In the data rows, 128 means zero.
Here are some numbered points:
[145 144 127 255 122 126 119 122 164   0  66 255 150  40 185 149 244   0
 116 252 255  49 163 151  80  69  63 255 243 151  58  97  61 247 168 201
  86 255 100  70 243  74 149 101 255 204  53 211   0 104   0 108 184   5
 255 121 123 139  98  66 124 168   0  50] 0
[130 131 141  99 133 153 100 132 111 151 164  84  99 194 156 129 119 209
 147 123  79 143 132 161 217 138 123  62  82 112  86 127  89 140 163 106
 108  44 130 115 101 169 130 100  91 105 134 130 125 175 164 134 187 131
 110 145 190 156 135 143 109 125 160 170] 1
[149 112 139  88 144 146 141 141 122 139 138 121 117 134 125 116 131 134
 142 122  94 132 162  82  91 147 120 110 107 165 147 124 146  97 161  97
 132  12  99 161 142 143  99 164 108 112 121  93 113 131 206 153 120 138
 152 160  68 255 106 133 125 122 152 133] 2
[138  89 132  96  96 134 162 129  72 174  89 159 122  94 134 164 118  64
 151 120  77 146 162  97 151 108 113 133 118 164  49 128  92 112 163 135
 107 138  77  47 138 111 186 103 158 101  88 145 111 154 110 124 149 120
   0 152 121 167  88 132 106 137 117  44] 3
[164 131 127 200 112   0 128  93 174  70  75 206 181  26 125 106 201   0
  87 203 225  91 110 131 119 112 124 233 230 128 118 115 158 192 146 176
 112 255 105  73 217 105 138 120 255 171  83 202 135 105   0  71 185  76
 128  50  86  77  96  95 158 136  72  78] 4
[ 60 169 114 208 136 122 122 105 131  81 113 167   0  81 133 139 224  22
  55 168 175  19 120 100 104 133 184 174 153 136 108 117 142 158 160 170
 170 188  92 129 142  51 144 147 140 204 122 210 136 121  87 109 154  83
 132 138 102  86 104  71 145 119  62  69] 5
[ 93 147  97 157 111 103 152 138 140 115 142 156 146 133 128 103 140 107
 114 175 194 104 117 137 126 122 142 147 121 150 104  53 116  73 129 115
 152 140 125 116 142 107  79 155 139 143  95 150 168 136  77 132 131 140
  89 133  88 119  87 156 164 158  69 127] 6
[139  99 143 112 104 148 143 140  52 178  96 134 113 149 149 144  88 141
 162 108 140 158 132 101 146 110 130 190  87 157 122 144  75 112  48 106
  80 153  84 158 150 135 145  86 108 104 118 131  84 141 146 135  89 134
 138 152 183 157 122 135  80 101 113 141] 7
[ 69 159 135 198 164  91 100 113 148  15 123 155 166  76 118 105 255   0
 106 112 222 214 122 111  79 199 108 255 234 136 133 136 151 156 166 139
 129 255 173  54 159  54 129 157 207 180  76 185 178 106   0  88 141  72
 184 115  59  84 147 154 180  88  74  59] 8
[121  85  76  43 116 131 145 132  97 237 175  41 142 217 112 228  23 255
 181  43  31 176 133  91 166 143 177  37  38  90 150 122 157  48  78  60
 213   0 173 197  82 191 140 128  29  87 204  66  96 165 255 146  97 229
  76 123 171 141 164 176  92 113 215 107] 9
[201 128 133  36 114 130  87 150 102 191 141  42 146  84 122 134  11 240
 159  74  70 140 135 155 157 126 169 112  25 124 133 133 116  96 138 117
  88  77 179 156 111 166 144 150  90 103 133  97 156 175 200 150 102 190
 105 170 167 149 126 149 104 110 147 179] 10
[ 91  67 137 120 160 134 135  93 115 111 159 182 136  90 102 139 182  67
 113 150 147 114 190 102 102 118  76 154 148 139 125 134 127  82 123 151
 140 196  97 167  28  97 135 129 150 161 134 168  62 115  76 142 124 114
 141  98  76 101  98 101 185 128  81  92] 11
[ 88 127 115 170 135 122 128   0 171  99  81 194 174 110 133 111 238  16
  77 140 213  85 122 134 152 139  76 155 201 140 103 122 128 173 131 143
 107 205 101 104 234  77 156 158 164 172 105 147 213  99   4 147 135  93
 121 106  59  79 137 101 160 118  81  23] 12
[110 181  88 133 116  93 164 164 125  81 101 179 151 120 144 103 139  31
 115 170 197 127 133 174  89 129 127 145 192 154  89 126 127 143  87 158
 100 187 153 110 153  24 120  57 166 143 127 113 139 118 147  86 133 131
 140  77  99  78 164 138 132  90  89  79] 13
[131 152 137 198 140  99 141 108 163 123  81 154 134  90 147 147 139  95
 108 160 199 139 171 191 175  98  65 218 159 128 118 155  29 132 135 131
  91 157 173 108 150 105 150 194 133 156  65 148 153 107  64 111 157  63
 109 124 119 124 110 137 158 156 103 138] 14
[135 159  57 166 190 120 117 138 154  81 144 131 156  88 108 140 192  40
  41 130 156 104 108 131 109 140 148 195 150  97 158   0 171 101  93 116
 153 149  97 139  92  69 100 187 102 189 130 107 147 104  74 132 102 133
  91  63  94  74 176 139 143  94 145 130] 15
[127  96 135  87 108 131 105 104 146 161 140 111 114 139 142 146  69 181
 153  86 102 132  87 135 150 148 145  67  73 147 150 133  60 148 124 143
 126  66 186 117 179 141 156  89 139 117  53  74 124  98 132 126 151 119
 151 146 128 126 130 123 112 157 126 146] 16
[127  65 163  53  62 115 113 141  81 255 119  72 114 188 155 180   0 232
 229  84  29 177 101 161 246 151 132  30   0 103 114 115  72  93 117 137
 120   0 152 251 131 218 116  53 108  84 166 142 107 208 237  94  96 204
 190 220 180 152 114 145  26 170 151 203] 17
[132  60 146 164  52 129  99 128  68 127 108 184 126  98 162 126  75   0
 135 123 147 128 182 154 133  86  79 171 137 169  60 211  83 139 130 184
  98 229  86  59 215 133 157  56 130  92  75 194 187 114  31 132 138  80
 166 191 122 162 105 108  46 166  42  96] 18
[130 163  90 166  97 121 141 131  91 122 152 180 138 118 128 144  84 140
 160  61 140 126 109 151 150  47 111 135 127 190  93 153  90  96 167 139
  92 191  95  94 150 166 181  61 130 162 111 188 130 158 119 132 128 121
 159 157  75 194 101 113  85 145  90 156] 19
[139 176  60  76 170 111 106 169 151  73 215  80 170 129  57  32 154 255
  42 100 100 110  89 134  88 112 130  73 132  51 209 119 207  93  82 106
 181  74 183 165  81  56  91 197   0 114 170  62 182  75 195 178 132 214
  51  82 106  81 107  85 178  52 233 146] 20
[153 176 106 120 135 117 137 125 139 101 175  92 142 167 126 127 110 154
  86 124  91 123  99 141 117 137 106 123 110  85 137 112 158 150 102 139
 181 105  89 185 133  93 161 125  71 145 159 100 140 113 137  81  85 164
 103 121 169  93 106 111 148  76 196 130] 21
[163 113 135 140 118 134  88 114 107 152 101 191 121 149 154 192 129  92
 158 152 165 141 131 129 176 120 102 158 128 152 137 124 102 139 121 140
 119 172 109  49 133 155 139 108 148 107  80 147 125  97 131 150 142 107
 122 168 142 152 114 144 147 133  93 117] 22
[136 181 133 107 168 134 129 128 170  53 128 129 135 114 114 121 198 141
  48 159 132  70 104 107 160 122 116 147 149 101 155  57 167 109 115  45
 157  80 160 151 139  69  80 147  92 155 151 115 144  90  96 131  97 167
 113  90 102  95 151 151 188 113 173 113] 23
[114  38 174  80  85 188 117  60  87 167 139 158 121 191 162 136  37 181
 169  96  85 134 160 117 124 146 154  29  41 119 113 158  65  82 122 113
 129  45 120 102  99 181 163   5  97 111 103 102 139 189 205 136 124 166
 167 148 159 158 154 139  90 133 183 141] 24
[141 201 105  93 113  96 133 186 198 158 122 112  89 136 128 134  68 202
 132 100  44 139 114 163 116 228 118 129 138 111 147 146 136  75 146  86
 199 104 141 138 109 133  10 170  71 121 153 121 120 198 137 124 120 231
 104 134 194 130  80 139 145 113 172 157] 25
[117 135  97 188 150 113 158 117 157  85 141 130 125 119 105 129 158 112
 131 132 156 108 125 144  59 127 200 152 155 111 161 141 146 129 136 112
 128 128   9 126 138  60  68 122 126 142 103 117 142 115 106 148 142 131
 143 105 129 103 136  94 195  69 128  99] 26
[142 111 167 126 131 124 130 164  92 207 133  90 124 168  95 136  78 214
 150 147 106 148 132 118 150 119 180  60 118 126 189  98 130 107  97  92
  60  65 142 117 101 116 133 102 114 111 197  64 124 173 181 128 127 168
 123 100 132 133 131 135 120 111 123 172] 27
[104  41 105 180  73 170 148  73 123 140  70 255 128 103 202 159 132   0
 189 176 181 178 143 125 167  87  81 185 127 203  71 135  54 181 163 194
   4 223  17  65 157 171 177  68 231 139  64 255  88 129  45 105 168  68
 205 160 107 175 140  88  84 214  10  90] 28
[125 149 118 136  82 145 128 136 146 159 136 121 138  99 145 122 138  92
 121 154 154  98 126 181 150 111 104 152 164 146  91 133 139 147 131 157
 141 169 103  88 148  96 151 155 163 139 127 145 102 147  78 131 139 111
 110 115 138 151 122 198 125 187 147  96] 29
[107 169 138 109 164 115 137 152 153 218 180  61 163 144  87 100  28 225
 104  80  90 174 113  97  89 133 177  35  89 114 164  94 126  54 124  68
 160  18 198 152 112 144 101 120  44  63 161  90 119 149 130 134  24 176
  66 137 135 126 168 199 185 129 176  61] 30
[113 146 119  24  98 101 157 163 136 180 170  24 145 177  94  95 133 255
 197  45  88 116 101  90 154 146 171  71  47  66 138 117 157  31  96  84
 189   3 183 157  72 153 120 101  62  93 153  71 149 158 255 151 114 221
  33  79 115 133 137 190  81  96 232 198] 31
[136 138 121 129 114 146 144 137 142 134 144 159 120 116 105 147 137  88
 144 124 122 127 139 140 112 130  69 118 119 122 128 113  53 112 127  67
  59 151 156 121 152 144 157 123 144 114 144 128 100 147 125 141 145 127
  67 119 140 118  75 124 128 140 141 132] 32
[190 150 124 102 172 137 102 148 117 145 145  62 134 214 105 111  78 212
  95  56 176 139 141 103 158 183 144  20  65  63  82 136 165  89 128  83
 189  57  99 180 109  87 151  91  45 120 145 123 112 133 198 158  75 174
  63 174 140 114 152 161 161 119 206 138] 33
[150 140 134 128 133 160 122 125 120 171 134 129 213 140 132 124 161  92
 160 120 116 133  73 133 133 138 144 101 125  94 135 156 117 118 139 150
 129  70 138 144 127 122 143 140 144 129 145 130 111 155 170 106 126 168
 146 121 116 124 161 119 107 141 142 174] 34
[171 167 109 241 157 142 123  77 152   6 107 218 188   0 144  80 244   1
  45 198 164  86 100 152  91 122 149 255 219 142  96 109 136 191 102 155
 150 217  97  99  98  45 117 181 151 193  98 127 129  56   0 145 145  65
 109  48  70  66  91  62 166 108  57  30] 35
[103 193  85 229 169 116 105 143 124  55 155 105 179  97  82  85 161 140
  52 197 138 131 152 123  80 150 140 168 190  76 186  86 199  99 107  90
 180 141 174 132 111 108  66 169  23 169 150 165 138  93 119 116  78 157
  91  98  90  75 125 169 169  66 204 139] 36
[140 144  95 203 151  90  92  87 139  53 104 231 129  41 151 151 254  17
  97 179 185 100 137 162  88  84 108 195 203 146  93  88 107 210 178 193
  94 253  81  77 180  86 154 114 181 132  61 213 128  77   3 124 105  77
 152  71 113 113  79  68 120 145  54  79] 37
[116  77 111 154 114 127 129 110  96 156  89  95 162  96 155 143 137  92
 152 165  79 143 119 154 166 140  91  66 119 117 128 157  84 116 131 142
  97 149  83 144 112 151 104 132 174 114 152 161  50 110 121 100 127 105
 133 124 146 184 116  97  81 154  33 124] 38
[172 128 114 177 150 131 115 154  99  93 132 177 146 108 127 123 163  67
  99 177 155 114 139 140 112  95  99 132 157 111  96 121 183 153 168 172
 115 206 111  68 141  41 119 196 238 189 129 130 162  72  60 152 161  72
 148 137  80 111 141 129 103  85 130  74] 39
[111 151 255  28 130 135 109 156 111 222 155  10  88 207 100 113  96 255
 210  56  44 178  96 148 179 133 200   2  29 101 221 166 127  46  70  38
 185   0 192 218  97 197  99 140  12  65 197  22 133 178 255 140  95 255
  82 177 106 159 146 199 118 120 226 230] 40
[102 152 111  49 187 136 120 196 123 209 215   0 137 154  39  98  72 255
  90  87  49 127  82 177 119 133 218   0  92  72 255 146 255  50 100  43
 214   0 200 183  85 139  80 175   0 107 232  23 171 142 255 131  46 201
  16  86 141  83 188 167 162  12 255 174] 41
[126 116 139 117 103 213 145 122 128 174  94  97 111 168 143 153 117 117
 174  73 138 132 118  65 102 132 134 101  70 152 123 150 120 118 158 147
 156 101 113  93 123 206 118  48 137 156 136 162 124 177 183 141 115 153
 187 151 166 178  97  84  73 135  94 145] 42
[176 170  88 111 192 129  71 143 255  73 158  99 139 121 100 131 125 187
  62 116 115 112 101 132 112 133 142 113 154 105 151 120 165 136 114 123
 148  80 255 149 130  90 103 137  63 174 185 115 146 141 160 126  94 135
 110  62 108  74 183 134 147  89 199  90] 43
[117 100 167  93 135 125  85  77  51 193 117 124 100 162 127 186  90 183
 201 111  81 133 141 116 166 101 119 150  54 178 104 121  70 139 116 136
 129  77 108 116 142 182 149 103 143  75 174 146 103 128 219 126 161 147
 159 192 179 155 131 140  69 225 136 166] 44
[ 99 161 152 133 154 156 143 172 120  97 177  71 147 155  83  81 151 189
 115  70 172 114 103 124  97 167 129  65 159 121 159 101 146 101 123 107
 134  98 118 162 129  97 104 165 130 100  93 102 159 100 122 108 113 164
 136  98 134 155 123 142 156 133 170 137] 45
[128 150 125 150 140  81 146 130 132 136 159 123 154  74 144 112 136  73
  91 153 125  91 148 155 110  68 122 196 141 125 133 102 118 126 190 125
 106 170 124  93 177 125 159 139 173 170 135 187 140 132 135 113 163 108
 142 146 114 109 112 118 255  94 125  38] 46
[126 136 135 209 187 131  67 130 180  85 131 137 157 100 144 124 176 140
  75 146 133 123  68 139 105 131 131 125 177 153 181 179 150 152 166  95
 131 160 143 135 134 103  64 116 204 141 140  72 164 104  77 135  99 120
 125 118  73  89 144 123 123 113 113 128] 47
[113  65  99 174 155 111 113 123 123 123 131 128 102  98  80  90  97 166
 103 104 139  90 113  83 111 144 134 154  80 176 181 103 125  74 119 118
 141 107 132 160  90 100  67 154 102 139 148 103 134 110 114 112 103   0
  89 120 134 109 116 130 161  95 204 107] 48
[124 144 114  26 161 146 151 170 128 140 196   0 143 220 117  32  97 255
  43  53  98 134 151 162 226 135 191  52  32  63 177 141 214  48  46  43
 213   0 226 255  94 104  83 255   0  91 168  50 147  21 255 128 109 231
   8 108 115  91 166 139 176  41 255 158] 49
[127 154 164 156 161 131 176  91 140 107 115 133 122 125 141 108 164  40
 165 204 180 108 131 118 102  72 153 150 148 154 111  29 168 164 182 142
 134 177 122 107 161 104  97 138 162 147 155 132 162 126  80 161  74 120
 133 134  84  92  33 124 228 177 110 113] 50
[114  79  77  72 216 153 171 164  96 248 158  63 142 166 129 112  35 254
 193  77  77 154 138  72 244 194 183 114  69 122 165 163 137 115 118 100
 174  24 149  50 111 203 174  82  38 110 139  99  96 181 237 138 108 150
 158 183 176 157  99 153  70 156 206 198] 51
[112 179 139 134 176 122 114 114 170  74 185 153 168 101 172 121 179 139
  87 167 112 109  65 129 123 111 123 161 210 129 139 116 206 139 111 112
 143 151 128 132 128  76 117 187  81  70 117 108 191  85  56 128 114  26
  80  84 125  94 132 123 217  66 158 145] 52
[130 160 130 167 164 108 127 126 101  74 143 145 191 142 145 107 149  78
  77 212 225 114 122 143  19 148 131 190 179 192 108 135 158 200 141  92
 168 164 127  96 111  92  98 142 155 161 134 136 129 121  85  91 125 139
 136  78 113  81 119 132 127 122  81 118] 53
[113 181 106 190 142 144 184 105 143  59 109 116 135  82  99  97 181  37
  77 154 157 100  94 128  98 104  60 138 156 144 106 126 107 135 136 143
 104 132 129 106 158 118 139  85 173 174 100 169 178 121  65 113 197 119
 141 129 124 144  98 103  94 117  71  90] 54
[134 112 101  85 104 158 172 111 113 153 147 132 125 173 138 180 135 156
 166 114 126 128 153  84 102 106 162 116  45 152 145 125 123 122  99 118
 115  89 118 110 132 199 133 110 117  88 130 108 230 177 149 135 114 140
 127 154 120 159 117 103 113 151 136 139] 55
[175 160 118 125 133 105 119 155 137 195 163  47 147 139 114 127  89 255
 115 107  66 162 105 118 108 103 216 101  97 112 144 117  86 118 124 101
 168  50 161 184  72 129 146 155  79 127 145  64 144 165 191 180  99 198
 106 113 145 137 175 143 146  92 206 170] 56
[150 120 116 136 122 172 123 116 123 135 121 147  94 149 124 131 102 127
 147 144 131 147  88 117 126  58  91 125  96 122 114 119 149 135  87 113
  98 100 104 144 125 157 163 199 120 112 150 126 103 134 142  99 135 181
 149 119 151 166 135 116  93 134  90 178] 57
[110 123 121 109 148 179 122 156 130 169 166  96 148 181 111  69  99 146
  86 108 118 149 121 145  78 130 124 117 142  59 137 121 144 129  85 135
 148 129 141 143 121 129  95 103 118 141 155  70 114 221 119 129 115 126
 123 119 134 156 133 106 119  41 112 130] 58
[ 87 160 113 148 152  90 132 145 155  78 161  40 121 145 130 117 164 169
  97 127  60 150  96 133 116 134 137 134 143  98 181 209 199 139 112 110
 134 137 124 169 115 108 140 161 108 128  72 136 152 133 110 149 113 110
 100 105  98 127 134 117 162 105 169 139] 59
[ 98 166 161 123 125 123 142 151 124 135 149 137 173 107 130 105 106 104
 132 121 129 104 120 255 152 123 205 119 161 128 156 150 146 147 148 112
 175 160 136 130 144 149 165  61 101 109 135 136  98 125  91 127 102 140
 140 178 135  98  74 125 118 108 196 137] 60
[141 130  98 189 128 129  95 116 135  52 211 168 167 131 130  83 224  94
  98 152 173 113 132 111  88 196  69 186 215 150 140 134 143 144 122 182
 149 191 133 106 116 110 196 133 157 161 127 139  87 104  73 120 117  94
 103 114 126 115 112 119 128 113 167  64] 61
[111  73 172 158  86 140  69   0 127 171  82 207 108  74  94 163 133   0
 139 154 162  91 152 106 189  96 198 171 173 124  60 144  90 178 185 174
  61 197  78  75 181 117 154 110 227 185  54 132  92  83  54 202 138  79
 198  81 165 162 133  99  92 227  43 132] 62
[141 180 170 106 136 152 110 176 144 161 193  51 104 154  77  86 121 245
  98  85  69 177 118 122  68 144 182 122  90 106 237 110 183  48 130  88
 126  37 173 167 110 132 100 162  36 128 191  31 153 118 158 139  75 138
  47 110 121  96 139 102 140 125 255 163] 63
[117 209 133  94 138 113 185 181 146 114 155  91 114 133 154 125 124 175
  98 181 118 130 111 117 136 129 157 119 139 108 158 139 131 130 116  58
 115 105 168 174 123  99 116 125  75 116 223 119 155 141 161 138  54 161
  97 116 140 106 129 152 124 138 170 132] 64
[ 92  85 121 120 185 127 126 121 116  88 144 134 147 111 119 126 127 201
 118 161 137 123 101 117  93 121 123 144 133 112 173 117 147 109 131 134
 160 126 162 116 152 152  95 150  93 153 144 117 158 125 133  98 114 106
 136  87 156 103 124 136 137 115 165 111] 65
[136  59 185 137  86  69 102 112 101 161  66 170 116 131 182 223  99  61
 188 163 124 138 167 123 162 116 103 201  65 178  33 112 111 154 154 195
  47 162  44  66  87 167 172  99 212 121  54 190  74 155 100 103 169  97
 239 170 147 171  94 104  54 233   6 112] 66
[116  73 143  92 128 155 145 123 103 200 119 132  55 170 154  93  53 144
 220  83 111 128 128 111 117 124 165  69  76 127 132 140 111 101 170 109
 118  65 126 146 122 198 144  48 101 130 136 121  81 119 180 149 144 117
 143 145 145 153 143 143 100 116 129 161] 67
[188  79 116 132  92 136 125 150 141 113 136  63 142 139 129 140 167 149
 133 146 103 125 124  60 135 123 142 110  89 135 120 174 171 123 172 143
  96  98 189 119  72 153  79 116  42 123 119  89 131 156 142 136 130  95
 137 138 101 168 129 119 118 171 125 128] 68
Which five points above are nearest to each new point, looking only along the 2 directions in which the numbered points spread most? Their numbers follow each, nearest first.
[150  83  94  56 105 164 151  99 158 172  81 176  49 150 131 154  67 105
 176 139  79 154 123 111 179 114 105 104  95 116 212 112  95  35 135  91
 111  58 137 105 147 191 164 132 147  92  35 148  84 142 140 132 196 141
 134 158 200 205 154 130 108 173 119 197] 42 44 7 67 16
[105 142 130 152 144 133 112 103 122 119 142 146 147 144 123 153 143 149
 118 156 126 104 173 142 128  59 103 113 129   8 151  89 107 100 135 161
 112 130 113 115 147 115 184  71 133 120 186 150 229 105 150 174 126 154
  85  79 138 105 117 124 113 127 138 131] 60 32 65 34 48
[ 88  94 132 104  75 105 115 141 105 221 112 157  82 190 167 153 112 116
 139  75 135  45 126 115 151 158 107  95 255 147 102 150  82 121 132 134
  68 123 173 183 139 204 114  92 170  18  90 133 114 176 149  89 170 156
 138 137 171 144 143 109  87 139  80 108] 7 42 38 3 19
[125 145  97 167 153 145 126 133 163 136 115 156 161 112 121 110 154 117
 127 114 118 189 130 134 124 103 119 130 122 136 164 144 147 114 140 125
  94 119 175 110 129 138 158 124 146 115 117 134 137 105 134 141  96 104
 124 122 134 123 128 178 142 133 144 158] 60 32 34 65 6
[156  80 103 182  89 141 140  98 128  98  59 254 148 133 227 162 147  19
 198 179 135 138 120 178 115 105 110 126 130 124  74 120  83 182 184 169
  69 199  35  46 204 129 159  82 231 136  88 172 149 136  18 105 206  61
 212 157 130 129 102  46 104 200   0  91] 62 18 28 66 37
[119 131  60 159 128 175 129 116  84 144 154 123 158  19 146 111 112 156
 140 124 132 153 126 132 131 172 117 142 101  77  95  88 179 145 112 118
 124  97 121 139 107 117 143 134 100 138 115 136 154 123 198  75 116 153
 130 116 121 134 131 121 148 140 123 141] 60 34 68 58 65
[132  97 186 127  76 132 114 112  99 228  68 187  97 138 160 167  87  67
 196 128  94 160 124 140 144 138  85 100 126 177  70 133  55 125 128 154
  74 127 123  95 118 209 173  59 218  93 114 182  50 178 107 206 113 107
 193 171 201 196 118 120  82 244  64  80] 66 19 3 38 42
[ 87 147 111  84 139 108 144 109 115 206 161  46 125 205 119 102  93 235
 147  99  74 166 136 123 176 150 138  35  45 255 137 152  97  62  91 109
 110  78 255 221  99 171 112 119  31  94 198  71 131 175 225 198 135 194
 104 118 145 177 165 163 112  81 159 214] 10 51 31 56 33
[151  86 174 138 129 124 124 131 122 133 155 105 114 213  88  85  77 177
 140 118  43 140 169 144 104 165 176  95  98 124 108 136 101  93 131 159
 127  81 152 175 110 161  88 108 120  95 140 111  99 162 200 143  91 163
 110 116 107 140 141 188  76 143 191 117] 27 2 1 55 10
[115 142 134 146 105 134 122 124 159 121  94 164 120  79 153 140 149  68
 140 140 185 136  99 114 119  95 176 163 152 105  57 155 118 126 148 189
  92 202 117 116 165 137 125 137 177 146  89 174  95 100  60 119 133  55
 183 101 107  97 123 134 147 127 101 164] 14 54 11 29 50
[138 163 118 155 128 113 129  74 142 126 153  97 106 125 106 168 150 132
  90 151 121 124 109 114 156 134 125 131 125 185 149 102 133 100  58 104
 144 213 124 126 131 117 112 115 142 142 146  96 121 141 136 117 122 150
 111 143 141 134 148 117  86 124 180 163] 60 65 34 48 32
[109 195  87 123 210 114 150 184 106 105 175  58 182 117  92 104 172 227
  40 139 155  97 101 143  89 169 178 152 177  43 207 113 236  83  79 188
 198  85 196 114 113  77 117 182  19 158 210  60 194  83 152 140 108 182
  30  38 102  46 151 187 180  41 228 160] 20 43 36 23 63
[138 124 156  77 127 162 105 139 122 163 145  60  57 190 150 129  78 236
 109  75  95 178 112 108 198 166 198  49  36 147 137 153 135  71 127  81
 175  11 135 160 108 171 158 103  71 119 157 114 115 165 214 120 132 202
 156 140 170 156 130 140 113  81 169 189] 10 51 27 33 56
[147 181  90 171 143 164  79 100 160   0  44 176 158 113 101  78 229  27
 122 178 198  81 126 116 114 120  91 227 174 146 115  79 190 190 171 178
 115 213  85  87 140  43 143 182 165 152  79 143 144  11  40 140 136  76
 150 106 101  45  94 127 181  97  74  41] 8 12 35 5 4
[100 135 144  68 112 160 115 141  97 202 176  82 128 221  21 114  35 255
 115  76  49 138 162 173 149 136 152   9  45 109 136 181 141  15 115  84
 145   0 176 202  68 176 158  85  31  57 167  82 120 182 249 155 109 192
 162 193 164 150 160 104 110 119 237 201] 9 31 40 51 10
[173 166  76 132 126 110 127 130 113 120 137  91 125 147 148 118 101 139
  90  92  65 127 115 119 124 155 100 117 130 102 144 125  77  86 155 138
 166 172 134 203  95 130  77 157 127  70 150  72 129 112 109 136 142 141
 115 109 120 143 140 163 175 121 142 168] 58 48 65 45 21
[127 127 116 127 143 114 122 111 145 122  73 120 145 131  85 131 156 121
 124 134 185 119  94 126 167 109  99 135 148 148 103 131 101 154 128 133
 124 193 180 122 143  72 123 158 146 136 164 132  85 102 146 121 102 105
 121 107 152 127 126 104 137 135 143 112] 6 29 60 32 46
[145  92 133  84 127 164 116 149 104 215 162  23 114 214 120 118  35 234
 115  16   0 157 119 109 142 178 216   0  50  98 150 168 144  70 138 130
 147  29 159 183  90 191 132 127 133  54 176  83 135 153 244 129 158 186
  97 172 185 165 143 153 137 124 220 243] 9 51 31 40 10
[127 141 142 150 119 129 131 129 147 144  70 143 177  97  85 154 163 124
  80 152 163 104 153 143 133 128 111 144 133 126 120 124 129 114 134 168
 134 111 124 112 143 137 109 140 134 171 137 129 109  61  91 122 146 121
 104  89 121  63  65 101 202 163 139  99] 6 26 46 47 11
[132 121 130  64   0 177 140 145 136 205 125  78 156 239 137  89  48 255
 149  54  88 136 100 146 189 134 128 108  47  95  67 155  88  38  86  50
 151  53 142 161  96 175 189  70  82  69 200 120  93 151 254 152 105 184
 104 163 186 164 169 157 120 145 118 236] 51 10 24 1 17
[104  74 117  99  72  68 106 109  97 202 133 158 109 141 153 126  83 200
 186  95  93 159 130 147 123 104 149  78  77 156 115 155  77 103 130 126
  57  82 109 110  39 135 152 123 155  99 131 134 116 170 216 142 115 160
 141 189 120 129 111  93 121 173 144 169] 67 42 44 16 1
[104 163  93  69 143 163  73 180 164 112 162  83 131 221  78  62 126 189
  60 106 118 115   4  38 119 128 187 134 155  94 213  97 215  89 109  82
 159  59 156 167  84  89  87 154  41 139 135  88 177 114 220 106 127 160
 113 151 111  88 150 156 199  57 206 144] 63 43 20 64 30
[156  29 150 150 140 137 124 129 100 138 151 109 127 124 112 129 119 116
 122 157 140 129  96  78 121 107 129 123 128 178  99 177 106 135 156 127
 125 146 229 109 147 120 119 126 146 148 116 123 137 114 139 110 135 113
 137 139 106 146 128 125 104 138 118 145] 32 57 60 34 29
[118  58 201  59  22 178 129 118  62 236 142  91 117 217 156 182   9 157
 255  49  33 206 147 104 213 164 107  47  12 142  96 167  64  69 114 136
  89  47 122 164  96 255 188 108 112  50 143 121  91 168 255 111 168 208
 124 148 173 214 153 191  52 162 112 201] 17 24 51 44 67
[140 135 135 118 179 106  88 221 209 117 130 103 162 106 107 119 204 122
 119 126 135  84 104 105  82 116 121 129 126 129 138 137 140 165 165 111
 158  88 199 149  93  78 124 140  99 147 162  83 131  98 101 130 121  95
  66 122 146  85 131 142 128  98 162 112] 59 48 23 65 45
[157 128 117 157  96 137 107  88 132  87 123 196 136  93 173 158 185   0
 109 174 192 106 152 135 107  72  85 226 213 119  72 104  96 195 133 229
   0 255  47 113 172 114 196 141 196 123  38 180 134 117  11 148 149  69
 153 128 255 192   0 164 117 174   6  94] 62 37 18 28 4
[ 89  90 160 153 150 147 137 137 128 125 144 147 150 123 119 137 105 152
 118 129 135 120 159 133 117 126 120 149  84 139  85 121  89 120 122 106
 114  87 114 129 124 132 111 106 169 108 168  82 165 142 120 145 134 124
 146 177 113 165  92 141 144 148 133 140] 57 32 34 68 60
[125 141 157 148 113 112 115 114 142  74  38 181 107  79 170 181 170   0
 154 143 201 113 150 103 127 142  79 207 206 145  95 113  91 166 161 163
 119 246  48  87  55  78 147 127 255 161 121 184  92 122   0 102 172  75
 210 190  96 153  74 108  30 119  45 100] 62 18 37 14 54
[133 157 169  44 168   0 106 189 157 125 195  56  93 179  75  92 108 220
  97 142  84 103 114 122 101 123 168  72 101  40 128 142 206  73  95 122
 165  35 149 251 107 110  67 155  30 107 142  70 147 131 199 147  87 170
  75 122 151  54 176 138 132  92 200 163] 63 30 56 33 25
[146 142 126 149 134 116 148 124 141 109 105 142 112 132 181 135 162  53
 105 154 157  98  41 160 110 158 121 194  21 133 123 112 150 128 115 145
 114 125  43  80  98 114  97 132 179 157 115 149 101 141 110 123 149  79
 135 119 124 113 126 119 106  89  93 132] 29 11 6 14 46
[ 93 100 134  56 124 142 178 159 119 174 161  23 104 195  89  77  76 255
 153  79   2 171 117 147 177 135 161  50  64  93 185 123 143  68  94 115
 175  14 200 161  19 175 106 160  32  77 194  48 115 132 255  97 101 195
  88 126 150 161 154 181 157  53 163 255] 31 9 40 30 56
[139 119 120  70  91 207 101  77 168 190 124  26 109 212  82 108  47 255
 152  49  32 169  76 148 133 143 189  28  41  81 220 117 149  47  78  72
 173  17 156 197  70 172 125 135  26 152 221  73 120 154 212 128  52 208
 116 139 156 151 146 138 148  93 255 220] 31 9 40 30 56
[124 171 108 129 190 131 150 150 128 116  99 130 141 118 162 143 102  35
 137 191 147 119 127 120 118 117  97 157 119 104  80  85 126 155  95 212
 105 177 136  82 175 107 173 221 178 157 107 181  95 134  67 127 132  86
 183 145 119 108  99 107 115  96  83  84] 14 54 11 29 50
[146 143 128 114  84  98 140 129 151 168 141 132  68 126 127 133 130 133
 135 138 139 223 147 114 112 132 132 115 147 229 138 134 131 132 157 155
 198 110 155 114 122 128 127 109 104 145 154 110 153 112 115 152 126 126
  62 112 151  87 162 131 146 121 143 130] 60 34 68 58 65
[121  96 131 156 102 145 168  88 131 110 112 173  88  93 165 195 154   2
 165 182 175 135 165  86 135 124  84 255 169 101  83 139  94 203 142 172
  66 208  99 113 155 154 168 112 238 145 100 167  79 120  53  74 171 111
 167 161 125 141 108  55 119 199  57 101] 62 18 28 14 54
[147 114 109 165 109 109 150 121 128  72 116 148 142 138 108 110 157  75
 142 167 148 115 157 141 125 129  87 144 142 161  88  84 124 165 145 165
 115 189  75  69 146  92 127 106 149 128  95 114  88 125  58 108 126  79
 125 150 130 121 136 142 174 150  80 129] 14 54 11 29 46
